Each row is where one point has got to under a steady rotation. How many steps took it there?
The counts run from 0 to 433.
[132 126 126 165 118 110 153  85 130 142 105 151 161 120 107 103 130  80
 148 179 151 112 102 142 112 119 135 149 180 128 124  94 170  89  81 160
 184 122 121 129 161 178 124 147 150 152 143 167 122 140 111 115 104 115
  94  58 184 104 134 138 124 142 126 110 130 108 150 128  94  88 132 111
 138] -> 302
[122  97 164 120 116 147 146  87 106 172 129 115 116 158 111 114 137 118
 159 107 130 111 108 124 103 137 116 110 189 118 136 143 159 127  61 123
 140 128 197 175 141 110 130 169 116 109 122 142  86  77  95 101 115 122
 123 142 111 141 128 192  98  88 135 135 105 125 118 157 110  86 113 132
 132] -> 283
[132  61 173 137 104 155 139 108 107 102 147 119 138 191 152 164 157 139
 127 114 142 126  73 101 140  99 102 125  94 107 150 143 155 118 136  98
 200 132 162 137 153  95 106 143 132  64 129  97 141 128  99 108 151 111
 144 152 119 119 139 178 111 131 147 141 142 137 115 125 142 155 104 137
 125] -> 372
[167 158 138 155 148 104 139 136 108 141 168 137 155  95  97 139 154 129
 127 172 110 128 153 146 126  62 127 101 122 103 144  92 147 102 100 128
 141 142  99 143 156 133  62 162 144 140 124 164 150 127  98 134 113 132
 108 128 149 119 206 135 181 115 138  98 123  95 156 103 158 160 165 120
 117] -> 212
[156 131 214 118 135 118 116 101 125 117 145 117 139  97  82 113 140 113
 115 109 100  87 148 147 124  74 112 112 154 120 139 136 144 109 126 154
 129 128 147 138 132 141  94 130 127 163 123 179 116 109 100 132 157 174
 139 118 148 191 145 172 166  82 167 100 100 120 139 134 165 167 133 126
 117] -> 205
[130 144 142 138 161 160 116 128 128  78 101 129 199 110 151 110 154 128
 120 157 104 105  88  99 118 140 112 152  91 167 129 114  90 107 156 120
 143 142  75  50 131 137 159  98 154 150 157 131 136 167 146 109 159 128
 122  74 165 130 117 132 134 127 175 105 123 130 128 120 109 137 122 106
 132] -> 20
[142 132  78 138 165  81 159  87 135 176 131 121 136 100 106 128 125 147
 120 183 102 125 115 128  94 124 103 142 184 114 132  89  99 117  61 107
 175 137  81  89 158 157 153 102 156 152 135 145 102 122 115 124 124 137
  98 111 133 139 163 132 162 109 133  82 111 115 105 138 112  89 147 127
 148] -> 221
[103 103 152 138 105 159 126 101 108 172 122 133 126 158 125  97 128 107
 172 137 144 138 155 131 124 145 127 115 183  87 133 175 143 131  63 119
 130 134 183 191 123 118 138 161 105  93 110 124 130  81 131 132 109  95
 114 119  84 103 126 173  70 104 115 138 115  87 151 138 109 108 136 136
 140] -> 279
[173  86 176 156 113 135 129  93  95 106 119 122 114 130 123 125 155  99
 143 116 143 122 117 153 118 105 157 122 112 119 184 116 196 122 115 134
 147 138 144 173 175  98  89 142 137 106 138 189 139 138  90  84 117 123
 125 139 181 137 152 164 161  94 115 130 159 125 126 129 177 137 117 126
 137] -> 292
[151 139 149 174 127  99 174 148 121 126 158 159 173 152 123 135 150  89
 120 133 126 133 132 135 132  49 126 110 110 141 138  92 166 105 130 128
 172 148 130 151 106 152  49 163 147 130 127 132 143 104 119 119  75  99
  66 129 118 116 176 117 150 154 118 135 126 127 130 103 133 145 117  98
 102] -> 90
[163 107 205 161 112 119 139 124 129  83 141 151 164 153 118 134 139  83
 111  99 136 125 131 139 143  48 119 114 103 117 144 136 178 103 184 139
 167 129 158 147 108 131  63 130 117 116 127 144 152 115 111 129 130 120
 118 124 117 152 141 135 145 123 141 127 133 128 143 114 163 192 108 106
 104] -> 85
[141 121 199 141  87 152 157 113 140  92 113 132 131 140 119 107 131  88
 119  81 113  88  98 121 114  85 124 110 144 160 131 145 155 131 159 152
 130 119 193 128 109 124  98 145 117 125 135 134  92  84 108  92 119 134
 116 135 119 198  90 147 114  95 154 138 108 155 121 154 105 145  93  91
 108] -> 79
[126 115  65 160 134 114 158  95 116 149 134 121 141 158 136 131 150 142
 133 186 116 127  74  92 120 144 113 154 142 133 122  94  80 117  73  98
 181 148  64 105 170 143 165 128 162 112 132 107 120 138 133 106 119 115
 107 109 142  88 143 137 107 154 133 114 134 130 103 117  70 108 138 126
 152] -> 343
[128  84  97 153  79 128 160  83 146 118 105  93  63 114 170 115 124 144
 143 173 126 114 101 128 112 145 152 157 156 130 156 115 130 152  41 134
 157 117 114 104 175 140 154 110 163 128 130 109 128 157 120 106 101 126
  88 122 167 131 111 157 115 131 103 117 134  90 124 160 112  97 151 132
 155] -> 261
[145 120 190 128 142 121 148 103 116 152 145 137 163 182  92 102 156  79
 120  69 107  98 106 111 122 101  91 119 161 160 130 131 122 109 135 131
 156 152 148 168 102 135 129 143 132 129 130 143  81  67 116  90 134 143
 117 139 102 165 133 159 123 114 138 136 100 170  81 128 100 128  72 110
 112] -> 408
[165 110 176 168 115 136 130 116  96 105 125 125 127 116 131 111 168  93
 150 124 135 123 126 159 125 112 162 122 100 141 177  99 192 119 101 143
 137 148 129 178 157 110  83 157 148 132 134 186 146 144 102  89  94 121
  99 131 194 118 162 151 162 114 103 142 150 112 136 126 170 130 115 126
 132] -> 294
[184 106 175 160 136 107 141  99 113 104 131 139 150 163  97 121 156  79
 103  80 113 118 102 129 121  83 117 129 114 136 162 117 137 112 178 124
 170 153 121 146 145 117 107 110 133 107 138 178 113 106 106  78 146 140
 138 137 138 171 141 135 165 107 139 121 138 179  84 111 143 170  84 104
 127] -> 413
[120 150 179 142 146 188 123 161 111 106 103 159 217 145 151  90 151  81
 150 130 138 148 145 128 102 127 137 103 108 134 126 144 159 109 162 127
 128 153 170 146  76 114 106 161 116 118 154 138 152 106 140 114 115  70
  97  79 105 103 133 125 105 110 129 150 128 110 158 119 132 118 113  93
 113] -> 397
[135 110 154 158  76 110 168 126 148  97 137 116  89 106 161 117 136 113
 128 149 128 122 170 156 135  72 156 125 125 140 159 114 173 140  78 156
 148 119 138 154 118 163  77 139 159 149 111 115 155 132 129 140  75 126
  57 139 148 139 140 137 145 149  93 141 123  74 149 136 151 143 147 125
 114] -> 174
[143 117  94 163 111  88 167 122 142 114 158 108  83 129 155 117 141 143
 105 152  83 119 146 121 142  92 131 146 124 151 153 105  65 146  89 110
 136 148  50 120 126 163 125  93 181 136 107  97 137 125 157 131  95 149
  74 163 119 149 151 124 147 152 105 117 123 114  98 111 114 170 150 126
 134] -> 134
[164 109 184 170 106 118 147 129 126  88 141 162 164 153 121 140 142  85
 109 118 136 127 131 140 139  46 124 115  96 115 142 125 178  99 181 135
 175 128 161 147 117 128  54 139 118 108 125 147 151 112 108 121 119 111
 111 124 116 141 152 127 149 128 139 134 143 129 139 106 159 188 117 102
 108] -> 86
[166 129 160 176 111 109 162 141 120 108 149 161 165 151 117 139 147  87
 117 135 132 136 125 142 134  44 131 107 102 120 142 107 176 108 158 128
 171 141 149 153 122 133  42 154 127 113 130 138 148 108 104 118  95  94
  95 128 119 126 167 117 151 135 127 135 136 129 147 105 140 173 118  93
 109] -> 88
[129 114  71 166 134 111 157  96 115 144 139 128 136 162 132 132 146 136
 134 188 122 132  83  95 133 139 116 160 142 122 129 102  78 110  74 101
 184 146  57 117 176 150 160 127 163 108 129 106 135 137 136 117 120 118
 104 111 138  83 149 137 104 158 130 111 136 125 110 103  71 126 143 130
 152] -> 342
[146 125 112 175 127  96 147  94 117 126 140 126 133 146 117  92 160  88
 121 135 104 105 106 111 147 124 124 170 130 177 149  93  80 109 104 133
 151 156  34 138 146 175 155 102 176 151 116 148 122 133 156  95 112 151
  97 109 167 126 137 128 141 164 114 126 130 148  86 101  81 150 115 114
 141] -> 12
[125 112 164 156  85 141 152 103 141 108 110 134 107 161 126  74 115  61
 135  88 123 113 138 129 117 118 136 123 172 142 134 167 127 142 135 145
 119 127 181 163  89 140 137 119 107 115 118 128 103  69 150  99  99 119
  97 125  79 179  82 139  82 109 117 147 119 137 116 147  86 138  97  97
 122] -> 75
[132  78 108 150  95 121 142  99 123 134 146  93  60 135 170 121 149 150
 143 158 114 133 139 134 144 136 148 154 126 120 174 120 114 147  35 114
 144 139  88 158 156 143 144 118 173 114 109 109 157 148 137 125 101 133
  85 153 148 109 148 164 135 147  84 138 137  80 112 125 136 131 149 154
 147] -> 257
[164 121 167 179 112 112 154 138 123  96 146 158 162 155 112 143 140  86
 115 127 137 132 127 137 136  42 125 108 100 117 145 120 178 108 168 133
 172 136 147 146 122 127  46 148 122 105 128 148 151 111 107 119 103 103
 104 126 118 133 162 122 147 133 130 131 141 131 144 106 148 184 122  94
 105] -> 87
[145 136 136 157 140 143 122 136  89 112 171 131 170 145 128 137 180 140
 130 176 111 121 108 100 155 103 124 122  74 137 142  94 106 100 103 113
 144 160  58 145 170 129 102 164 162 114 125 136 162 153 122 124 131 129
 126 120 171  79 187 150 134 154 151 117 131 113 139  81 126 170 157 136
 131] -> 336
[104 162 110 149 140 182 134 156 104 132 142 139 177 156 143 102 148 136
 144 157  93 133 119  78 131 147 114 122 120 139 111 154  55 129 115  93
  99 163  99 130 108 123 149 152 123 103 121  92 135  94 168 121 119 100
 109 113  82  94 140 137  75 127 152 134 107 113 133 107  64 143 150 117
 127] -> 30
[111 127 153 134 128 204 119 141 114 118  99 129 157 111 171 113 135 133
 168 174 142 150 139 139 100 150 150 105 116  94 139 154 165 133  99 119
 117 128 178 129 129  92 123 161 114 102 150 129 165 131 124 121 117  72
 109  96 125  99 128 159 100  88 131 132 133  66 177 145 152 102 152 122
 134] -> 273
[178 126 122 180 149 105 138 110  85 139 155 148 153 167  96 129 171 102
 124 124 112 138 106 115 135  99 125 135 100 128 163  97 115 111 133  99
 148 180  69 168 166 109 102 139 141  95 120 170 136 112 123  79 115 116
 122 149 138 108 186 126 159 125 124 127 152 156  98  86 119 170 116 117
 137] -> 6
[170  74 177 153 113 131 124  89  98 113 114 125 113 137 116 125 152 102
 144 104 144 122 117 151 120 114 150 124 117 111 186 119 191 119 117 133
 157 136 151 175 168  92  98 133 129 101 139 188 137 135  89  85 135 122
 132 144 173 149 146 171 162  93 116 129 152 130 118 134 183 140 105 127
 143] -> 291
[137 136  92 124 175  87 154  93 133 168 125 112 140  93 111 122 131 150
 120 169  99 119 112 125  88 128  98 139 178 124 126  88  96 124  68 103
 166 135  82  81 157 152 159  99 157 160 143 142 104 134 118 118 132 140
 104 105 140 148 157 139 169  99 138  83 104 117 101 139 123  81 141 125
 149] -> 222
[125 106 141 152  99 142 167 109 150  94  88 120 135 143 172  92 146  85
 136 124 134 112  90 128 102 137 141 155 140 176 141 104 161 133 103 150
 176 121 140 110 119 159 148 116 165 145 152 116 109 139 136  83  94 107
  71  96 166 136  87 136 113 149 106 142 132 132 111 150  95  77  84  97
 132] -> 386
[133  94 121 174  83 131 177  99 140  99  93 122 115 155 168  99 138  80
 137 136 143 122  91 128 105 133 153 156 148 163 148 104 155 135  96 140
 179 125 127 125 136 150 142 123 163 120 145 116 114 129 134  81  82 103
  69 113 160 126  98 124 107 153  86 149 149 133 105 145  91  89  96 102
 142] -> 384
